Each path below is one point turned by a fixed rotation once a step. After each direction that follows a path, write how fast that rotation turns it, in degrees per step (0 if it stays still).
Each turn is a multiple of 5 degrees from 10 to 175, or 0.
Each row of a path follows its step; steps can be skipped.

step 0: [ -4 -11  13   0 -17 -17  -5   3  -5  -1  -5  -6 -13   2  18   5  -7 -21
  -7  24  -9  -7   0   2   3  -9  -5 -10 -11  -8  -1  -7  -4 -22 -15   2
   7   9  -5 -14   2 -19  -1  -9   5  16  11   2  -2  20  -5   1   6   7
   2   4]
step 3: [  4  -9 -10  -2   8   0 -10   9  -4  11  -6 -11  22  -1   3   4  -8 -10
  10  -2   1   6   6  10  -4 -24   1 -14  15   1  13 -12   7 -13  -6 -13
   1  13   4 -17 -13  -5 -17   8   2  14   2   2  11  -1 -14 -20   6  -9
  13   0]
step 10: [  5   4 -10  13   4  -2  13  28  11  -7 -16   5 -18 -13   3   7  -9  14
  -2  -1   8  -8 -12  13  -7   5   1  -2   9  10  14  -5 -16  -5  -3   0
  -1   7  10 -10  -3   3  -8  -5  -7   2   5 -15  -2  -5   6  24   4 -15
  18   1]
step 13: [-14 -12   1  -6  14  21   0  18  11   6  -9  12   2  -9  12   5  -4  -6
   5  -4  -3  -4   0  -5  -9   3   3   1 -13   7  -4 -14   2  11  -3  -5
  -9   3   0   7 -18   7  12 -16  -8  15   3   7  -1   2  33   5  16   1
   8 -15]
step 16: [  9  -6  -5  17 -10 -11  17  18   5  -8  -7   0   7  -7  31   6  11  -3
  15   8   3   5   5  10  -6  17   2 -12  -2  18   1   4 -10   1   3  -2
 -16  -4  11   2  12   1   6 -19  -3  15  -3   7  -2   3   0   1   1 -15
 -16  -8]
step 30: [ 16 -17 -22  11 -20  -1   6   9   2  11  -6  -3  -1 -14 -17   2 -13  -6
   1   0  10 -12   4  11   2 -14   1  -6  -5 -12   9   1 -14 -10   6  -1
  17   6  12 -12  -2  -4 -11   5 -10  18  -2   1  11  15 -13   5  -3  -4
   8 -12]
step 31: [ -7  -4 -10   6 -19  -3  -3  -3   1   9   2  12 -13   9  34  17  -8   1
   0   6   3 -21   1   9   0   1  -4  -2   2  -1 -10 -17  11   4  -8   1
   1 -23 -14  -2  13 -16   7   4  -6   1 -17  10  -8   5   4  11 -11  -1
   8   0]
step 32: [ -2  -4  14  15   5 -19  -9   9   9   3   5  -6   2  -2  10  -6   0   5
 -17  -6  16  -3  -1  -9  -2  -1 -11  -8 -11   1  19  16   0  14 -18   6
   8  -9 -11  -5 -21 -14  -5   3  10  13  -3  -7  -2   1   7   8   8 -19
 -13 -15]
step 34: [  7  -6  11  11   1 -10  11  -3 -10  -6   2  -9   8  16   1  25   8  -8
 -12   6   2  -9   9  12   4   6   0 -13   3   1   1 -19  15  12   5  -7
   3 -13 -10  -5 -13   3   9   3  -5   3   8  15  10   6  -5 -28   8  -5
  18  -4]
Directions:
[-5  2  2  1  2  1  1  6  1 -4  1  3  2  1 -3  0 -2 -4  0  6  0  1  0  5
  0 -1  3  3  1  2  0  2  1  3  3  1 -1  0  5  1  0 -1  2  1  3 -2  2  0
 -3  4 -4 -6  2 -1  0  2]
55
[ 3  3  0 -1  2  6  1  2  2  3 -4  0  1 -2 -1  0  2  2  1 -3  3 -1 -8  0
  2 -1  1 -1  6  0  3  3 -2  1  1  1  2  0  0 -7  0 -5  0  2  0 -1  0  0
  2  0  1 -2 -3  1  0  0]
160
[-3 -4  1 -3  2  2  4  0 -1  1 -1 -4 -4  1 -1  1  3 -2 -1  1  1  2  0  1
  5  0 -2 -6  2  1 -5 -2  0  0 -4  8 -2  0  3  3 -1 -2  5  3  1  3  0  0
  0  0  1  0 -3  0 -3  0]
160
[-1 -1  0  2  2 -1 -2  2  4  1 -3 -4 -4 -3  0 -3 -5  3  2  1 -2 -3 -2 -1
  0  4 -2  0 -3  0 -1  1 -4  4  6  1  2 -2  1  3 -2  3  1 -1  4  3  1  1
  6 -4  0 -1  1 -2 -1  2]
130
[ 1  4  2  0 -4  2  5  3 -1  4  3  0  1 -5  2  1  3  3  0 -4 -1 -1 -3  0
 -1  0 -3  4 -4 -1  0 -5  0  1  0 -2 -3  0 -1  5  0 -4 -1  3  4  3 -1  0
 -4  1  0 -3  2 -1 -3  1]
95
[ 1  3  0 -1  4 -2 -2 -5  4  2 -1 -1 -2 -3 -1 -1  0 -3  0  2  1 -5  2  1
 -2 -3 -2 -2 -2 -3  1 -3 -3  3 -6  0 -2 -2 -5 -2  1  0 -1  5  0 -1  3  2
  0  4 -4 -2  1 -5  2  1]
10
[-3  3 -2  0 -1 -3 -2  0 -1  1 -5  1 -4 -1 -1 -4  4  1 -5  2  3  6  2 -4
 -4  2  0  0  5 -5  2  1 -1  3 -1 -1  4  1 -1  5 -3 -2  0  0  0 -2 -3  2
 -1 -1 -1 -3  0 -1 -2 -3]
120
